Rotation paths and how fast each direction turns (degrees a step):
Each turn is a multiple of 5 degrees from 10 to 175, or 0.

[ 3.77  0.67 -0.77 -0.89 -0.97 -1.33  0.52 -1.21  1.98 -1.36  2.04  1.51
  3.15 -1.20]
[ 2.62  1.33 -1.06  0.05 -0.70  0.69  1.04  0.45  2.99 -1.68  3.24  1.63
  2.57  1.29]
[ 2.26  1.23 -2.02  0.33 -0.09  1.12  1.81  2.03  1.52 -0.59  2.16  1.90
  0.57  3.60]
[ 2.67  1.22 -1.77 -0.64 -0.07  0.51  2.39  1.92 -1.45  0.67  0.27  1.50
 -0.46  4.01]
[ 3.09  1.58 -0.21 -1.92  0.24 -0.27  2.88  0.02 -2.95  1.26 -1.58  0.95
  0.27  2.65]
[ 2.32  1.76  1.38 -2.00  1.58 -0.20  3.10 -1.33 -1.65  0.42 -2.24  0.77
  2.35  0.49]
[ 1.01  0.66  1.40 -1.02  2.94 -0.11  2.82 -0.27  0.76 -0.74 -1.79  1.68
  3.83 -0.51]
[-0.03 -1.03 -0.67 -0.59  2.28 -0.09  2.27  2.14  1.78 -1.04 -0.87  2.57
  3.56 -0.86]
[-0.28 -1.74 -2.89 -1.06 -0.31 -0.25  2.37  3.57  0.60 -0.12 -0.15  2.32
  2.63 -0.84]
[-0.04 -0.35 -3.77 -1.46 -2.53  0.11  3.33  2.06 -0.58  0.93  0.48  0.77
  1.71 -0.71]
[-0.23  1.80 -3.32 -0.78 -2.37  0.67  4.29 -0.98 -0.38  0.94  0.07 -0.62
  0.92 -0.37]
[-0.52  2.54 -2.90  0.69  0.09  0.91  4.22 -2.79  0.57 -0.02 -1.05 -0.09
  0.34  0.41]
[ 0.09  0.92 -2.98  1.56  2.47  0.75  2.67 -2.54  0.86 -1.02 -2.85  1.49
 -0.33  0.67]
[ 1.92 -1.55 -3.24  0.65  2.52  0.50  0.82 -1.36 -0.12 -0.92 -3.18  2.50
 -0.35 -0.53]
[ 0.17  1.51 -0.60  0.78 -0.17  0.51  0.07  0.02 -1.02  0.33  0.06  2.20
  0.98 -0.57]  0
[ 0.88 -0.68  1.29 -0.06  2.00  0.30  0.04 -0.30 -0.81  0.30 -1.25  0.33
 -0.31 -1.10]  45

[ 2.41  0.03 -1.21 -4.19 -2.35  0.38  0.88 -0.04  2.43 -0.92  2.62 -1.81
  1.25  1.18]
[ 2.68 -0.36 -1.60 -4.84 -0.65  0.65 -0.80  0.80 -0.40 -1.29  2.40  1.85
  1.09 -1.73]
[ 2.25  0.16  0.08 -4.47 -1.78  0.90  1.03 -2.88  2.63 -1.47  0.00  1.59
  0.90 -0.26]
[ 2.00 -1.13 -1.48 -4.11 -3.09  0.39 -0.65 -1.98 -1.08 -0.51  2.50 -1.10
  1.94  0.45]
[ 2.49  0.78 -0.22 -5.64  0.42 -1.10  0.39  0.65  1.73 -1.18  2.15 -0.50
  1.55 -0.18]
[ 1.56 -2.59 -1.63 -4.94 -1.97  1.94  0.18 -0.40  1.43 -1.11  1.24  1.63
 -0.12 -1.12]
[ 2.10  0.07  0.11 -5.00 -1.10 -0.29 -0.10 -3.61 -0.62 -0.65  0.28  0.70
  2.25 -0.48]
[ 1.38 -1.43 -0.83 -4.83 -2.14 -0.10  0.92 -0.81  1.74 -0.37  1.88 -2.68
  1.10  1.11]
[ 1.66 -1.28 -1.43 -5.76  0.22 -0.19 -0.27  0.95 -0.76 -0.88  2.05  0.64
  1.27 -1.89]
[ 1.23 -1.19 -0.12 -5.35 -0.90  0.88  1.62 -2.42  2.51 -1.11 -0.78  1.06
  0.42 -1.10]
[ 1.18 -1.93 -1.32 -4.49 -2.51  0.36 -0.02 -2.73 -1.71  0.01  1.14 -1.45
  1.83 -0.52]
[ 1.44  0.31 -0.22 -5.78  0.78 -1.30  1.38 -0.07  1.20 -0.62  1.18 -2.09
  1.64 -0.59]
[ 0.59 -2.98 -1.99 -4.96 -1.29  1.75  0.95  0.17  0.96 -0.59  0.96  0.28
 -0.14 -2.26]
[ 1.49 -0.21 -0.14 -5.19 -0.37  0.12  1.02 -3.58 -0.70 -0.43 -0.68  0.43
  1.80 -2.08]
[-0.06  0.00  0.48  0.50 -1.21  0.36  0.06 -2.59 -0.50  0.16 -1.18  0.48
  0.28  0.24]  100
[ 0.38  1.81  1.13 -0.60  1.61 -1.22  0.35 -0.49  0.49 -0.24 -0.72  0.38
  0.59 -0.09]  155
